Small tables with named rows and columns. After each table, cells are looked up by row and column.

kug.csv
,pebozu,ven,zug,gim,keteg,mub,degeme,lobag,seva,zokes
bazol,-53,46,-14,47,-57,-34,1,-3,45,51
gasiso,-36,18,-10,35,-31,13,25,29,37,40
nodo,-37,-28,33,-66,78,-3,-23,13,97,-76
fanip,2,-10,14,-8,36,39,5,6,43,3
bugima,-36,14,5,14,-32,18,11,24,32,38
tav,-38,16,4,25,-39,22,32,60,34,32

pebozu of bazol is -53
ven of fanip is -10
zokes of tav is 32
degeme of fanip is 5
zokes of bazol is 51
keteg of tav is -39
lobag of gasiso is 29
mub of fanip is 39
gim of bazol is 47
seva of nodo is 97
zokes of gasiso is 40
seva of bazol is 45

Table dek
,tad,bopepef,zaperif,val,piv
kemima,17.010,5.826,-20.595,-32.094,-19.958
zal,-49.341,-44.931,10.021,-45.347,14.462
zutul,28.009,20.593,-10.350,-42.035,-8.300
lufo,-7.662,-12.062,-27.835,-40.310,-26.040
gaf,14.615,10.047,-2.898,-39.895,-2.346
lusu,-88.502,-80.087,-31.932,-36.314,-35.353
vuz,-33.222,-37.474,-32.515,-33.093,-35.342
mimamit,16.801,6.132,-26.766,-38.355,-28.882
zemar,68.224,43.480,-86.235,-36.061,-94.208
rafo,19.516,10.989,-43.245,-34.317,-46.888
nez,-28.264,-29.764,-9.298,-35.575,-7.155
zed,-6.759,-13.788,-14.734,-37.380,-9.255

What is the zaperif of kemima in dek? -20.595
What is the piv of zal in dek? 14.462
What is the val of zed in dek? -37.380
What is the tad of lufo in dek? -7.662
What is the piv of rafo in dek? -46.888
What is the bopepef of kemima in dek? 5.826
What is the zaperif of vuz in dek? -32.515
What is the piv of vuz in dek? -35.342
What is the tad of gaf in dek? 14.615

zamafum
|  | suz | toz | vilar | fonuzo | mamap |
|---|---|---|---|---|---|
| saz | 247 | 103 | 158 | 223 | 86 |
| zum | 109 | 92 | 147 | 149 | 72 |
| zurina | 136 | 154 | 137 | 127 | 114 |
| mon | 195 | 178 | 162 | 154 | 171 |
| zuzaga | 2 | 118 | 118 | 124 | 36 |
| rozepe | 77 | 200 | 141 | 205 | 35 |
| mim | 168 | 33 | 166 | 195 | 121 |
| zeko | 85 | 125 | 145 | 149 | 113 |
| mamiroz | 151 | 204 | 180 | 148 | 252 |
| mugozim | 173 | 229 | 134 | 219 | 67 |
| dep | 115 | 19 | 144 | 147 | 133 |
| kofilo | 190 | 99 | 162 | 151 | 133 |

fonuzo of mamiroz: 148
fonuzo of kofilo: 151
mamap of mugozim: 67
suz of zuzaga: 2
vilar of zuzaga: 118
vilar of dep: 144
toz of kofilo: 99
fonuzo of saz: 223
vilar of mim: 166
suz of saz: 247
fonuzo of mim: 195
suz of kofilo: 190

Table sazamu
	gomi	legokep	dasovol	figiva	sesiv	pil	laro	naka	nubibub
vanin	69	16	100	110	58	87	95	95	93
vuz	86	87	85	102	158	93	57	57	102
davuri	123	120	126	104	22	116	166	166	103
gatasub	74	31	99	108	69	90	94	94	94
radubop	142	191	114	96	113	122	134	134	112
vab	88	88	88	102	147	94	65	65	102
kitu	133	178	107	96	133	116	114	114	111
tef	64	0	101	111	42	85	99	99	91
zuv	71	15	104	110	40	89	107	107	92
buv	140	192	111	96	128	120	124	124	112
nedurel	118	108	126	105	17	113	164	164	102
doz	115	104	123	105	23	112	158	158	101
vuku	63	9	94	110	74	84	82	82	92

buv, sesiv: 128
vuku, laro: 82
vanin, sesiv: 58
davuri, naka: 166
vuku, gomi: 63
vanin, legokep: 16
vuz, naka: 57
tef, nubibub: 91
kitu, pil: 116
radubop, naka: 134
zuv, dasovol: 104
vab, pil: 94
Which row has the largest naka? davuri

fozo:
|  | padov | vav | kabezul | voz | sisoba | zil | lalevup | vasugo | zupevel |
|---|---|---|---|---|---|---|---|---|---|
| favetav | 158 | 189 | 152 | 153 | 175 | 216 | 135 | 127 | 178 |
| divemub | 160 | 203 | 155 | 169 | 162 | 175 | 207 | 187 | 178 |
| nutile | 169 | 169 | 169 | 168 | 170 | 174 | 167 | 167 | 170 |
| rudivi | 217 | 56 | 234 | 181 | 221 | 166 | 41 | 102 | 144 |

rudivi, vasugo: 102
nutile, kabezul: 169
rudivi, sisoba: 221
divemub, kabezul: 155
divemub, lalevup: 207
favetav, zupevel: 178
favetav, vav: 189
rudivi, voz: 181
nutile, padov: 169
nutile, vav: 169

